In the rows, zero is written as 128.
One turn moves each row of this set onto another row. After a few examples, where does it send each row asked below?
fivip: [139,124,116,116,136,101,120,128,135,120,122,128,105,129,118,107,145,122,153,133,123,139,154]
Bal: [149,118,108,117,118,107,119,129,160,123,132,121,114,132,124,103,134,131,156,155,129,112,148]
vamiz: [129,119,133,136,148,112,118,105,113,143,106,129,137,137,160,128,114,118,117,108,86,99,121]
bug: [131,119,102,103,122,116,138,137,138,119,127,139,125,125,111,116,130,139,147,136,112,131,154]
vara: [135,125,131,136,115,138,127,136,134,169,129,84,162,119,134,118,102,113,132,164,142,100,133]
bupo: [126,107,159,117,129,113,121,120,109,141,91,142,105,113,144,116,96,130,113,137,113,118,104]
Pakad: [132,113,113,112,139,105,123,103,123,166,128,112,112,102,124,140,99,114,133,127,134,142,116]
fav: [113,127,151,134,108,139,123,150,113,154,108,119,137,143,127,96,106,139,119,155,87,109,120]
Saf: [130,104,116,114,128,125,141,129,124,168,145,131,130,114,131,139,88,94,117,125,126,141,114]
vun: [132,140,153,147,119,146,111,132,146,163,136,118,155,150,120,114,121,119,136,163,132,101,124]
Mem: [140,123,110,102,132,112,123,125,135,126,113,136,118,125,105,121,164,127,140,142,116,110,132]
kuze: [108,136,154,105,99,117,116,142,136,144,105,108,121,112,123,129,133,125,140,146,130,143,118]
dud: [130,123,129,147,127,145,131,138,148,151,138,125,173,133,130,117,105,133,127,153,139,97,139]
labe: [142,104,137,135,108,100,111,123,121,122,117,127,117,150,131,99,130,118,109,130,93,90,142]
pani: [144,107,130,142,102,96,106,125,132,129,119,132,115,153,140,108,125,131,119,122,102,84,128]
kipok: [152,122,164,137,120,139,124,123,101,140,111,107,159,137,161,111,116,114,136,137,99,112,119]
fezel: [95,133,126,119,123,120,119,140,156,152,114,112,121,114,124,108,108,145,140,162,123,140,130]
geno: [168,120,119,125,138,143,125,135,131,141,146,105,132,108,122,119,132,98,139,148,122,151,115]
pipus: [110,118,134,118,96,113,126,139,147,128,123,121,136,114,125,120,120,143,143,138,131,158,134]
Toru: [131,125,93,139,145,113,116,128,155,157,132,108,135,121,138,133,115,108,112,129,123,83,140]
tagov: [124,112,156,115,120,115,113,119,97,149,102,135,109,109,140,119,107,150,117,135,116,127,106]
dad: [167,123,161,129,111,136,131,141,100,147,120,101,150,132,159,112,120,113,131,130,106,107,116]
subuk: [110,130,108,138,140,113,109,131,148,153,119,129,129,135,151,124,104,115,133,141,133,77,153]
fabe: [124,128,132,151,123,139,111,144,141,152,122,113,160,131,148,104,116,118,141,171,144,96,142]
beda: [106,117,161,133,106,125,119,139,110,146,106,113,133,140,127,95,110,127,105,151,88,116,128]
Gitob: [125,109,119,132,134,113,125,128,114,171,115,111,123,106,128,140,95,83,118,126,136,133,110]
Tero: [178,112,116,135,118,123,119,131,128,167,128,123,142,118,145,106,146,92,130,142,127,129,105]
Ritob: [124,124,117,106,132,116,132,126,121,194,117,127,119,122,140,130,100,91,127,132,113,126,106]
Zates: [165,106,155,125,133,137,123,138,121,112,114,143,115,129,143,104,128,110,121,147,102,113,107]
vubuz: [169,105,110,138,138,134,130,137,112,149,129,114,138,114,120,119,127,76,128,142,132,124,118]
mir: [174,101,106,133,121,130,130,136,116,155,141,128,142,100,135,116,118,104,118,132,132,141,126]
Nit: [131,135,115,140,123,120,117,140,149,152,130,126,139,122,147,133,90,130,122,122,135,87,162]
nufak: [124,113,130,131,149,109,129,114,115,157,112,128,137,134,150,130,119,124,105,105,94,97,105]
Popeg: [102,125,147,118,126,114,126,131,132,140,117,115,124,124,114,107,125,130,151,151,131,163,132]
fama: [159,113,149,116,130,138,120,139,121,111,136,142,110,138,137,115,138,116,127,139,97,115,108]
Das: [135,149,116,141,131,110,94,122,139,169,115,130,118,130,132,125,112,130,122,127,125,83,153]

pipus goes to Saf
beda goes to bupo
Now these:
fezel goes to Pakad
subuk goes to fivip
fama goes to dad
Ritob goes to Das

One turn moves each row of this set onto another row. After a few examples, where does it send each row asked below?
Dofef: [139,130,121,124,109,162,94,139,113,99,121,172]
nelu: [138,119,112,102,140,165,123,137,110,135,132,181]
Gemel: [107,143,126,97,88,147,139,152,82,134,108,174]
gagu: [131,91,128,105,105,153,149,146,103,119,83,168]
dipil: [119,175,123,110,115,161,134,142,99,114,114,168]
vod: [131,146,125,95,112,139,154,150,84,135,106,187]
Num: [116,142,131,151,119,157,143,137,91,105,136,171]
zakav: [125,91,131,103,102,149,149,146,108,116,86,174]
bupu: [152,128,114,121,135,168,108,136,108,117,119,170]
Luta: [128,93,133,105,96,145,146,148,108,108,86,175]
Nor: [108,140,133,146,113,154,143,138,94,104,142,175]
kodep: [126,92,104,110,127,155,162,144,85,107,101,161]
Rolu: [131,93,112,105,129,140,114,162,105,107,124,187]
pina: [138,153,130,112,129,144,148,147,102,124,87,187]
nuvo: [112,137,128,141,128,158,153,136,91,118,142,175]
Kidun: [107,154,76,110,106,156,154,151,102,113,111,169]
nul: [128,93,114,112,140,148,113,161,114,110,115,184]
Bidu: [137,94,127,109,101,151,146,146,100,113,82,166]
gizup: [119,101,120,126,108,145,143,145,104,71,92,171]
zuze: [125,93,109,117,120,155,100,163,100,108,117,167]
kipa: [113,176,124,108,110,157,135,143,100,113,117,171]
Tem: [99,86,111,103,115,156,159,145,95,108,107,167]
tisu: [119,175,122,108,122,162,139,142,100,120,115,169]
lig: [104,137,132,140,119,154,150,138,94,113,145,178]
kofib: [100,158,85,120,109,156,148,150,119,101,101,174]
Feg: [119,140,128,148,128,159,149,136,90,113,137,170]
bib: [136,96,130,109,95,147,144,147,102,106,84,171]
Dinuv: [114,161,82,119,114,151,153,149,114,99,102,178]
kav: [128,119,86,137,117,137,130,149,125,83,104,178]
Ber: [118,158,77,113,112,151,157,150,104,106,109,174]
Zova: [129,93,110,109,117,144,107,164,97,105,126,177]
Deg: [121,155,136,126,114,155,129,148,110,117,76,174]
Vema: [121,105,70,114,120,149,146,149,100,122,123,165]
sata: [144,115,74,126,125,140,143,148,105,101,113,171]
Lol: [96,154,81,115,105,159,149,151,111,110,107,169]
mel: [110,174,124,102,112,157,139,143,102,118,120,174]
zif: [93,92,121,113,103,150,147,146,107,87,101,173]
bekog: [101,148,134,116,90,157,124,151,98,123,90,166]
bevir: [124,93,112,119,134,157,105,160,111,111,110,172]
nozo: [116,116,120,93,117,157,118,140,113,127,144,190]
Gubet: [139,101,109,124,123,149,152,144,90,84,92,163]
taz: [114,173,122,102,120,159,142,142,101,123,119,173]
mifi: [96,111,91,130,106,145,126,150,132,94,111,176]
Rura: [116,123,125,107,98,154,100,141,116,106,138,184]
pum: [91,102,81,116,107,152,137,150,116,118,121,168]

tisu goes to taz
zif goes to gizup
kofib goes to Dinuv
Now these:
Luta goes to bib
Gemel goes to bekog
Vema goes to pum
bevir goes to nul
nozo goes to Rura
lig goes to Nor

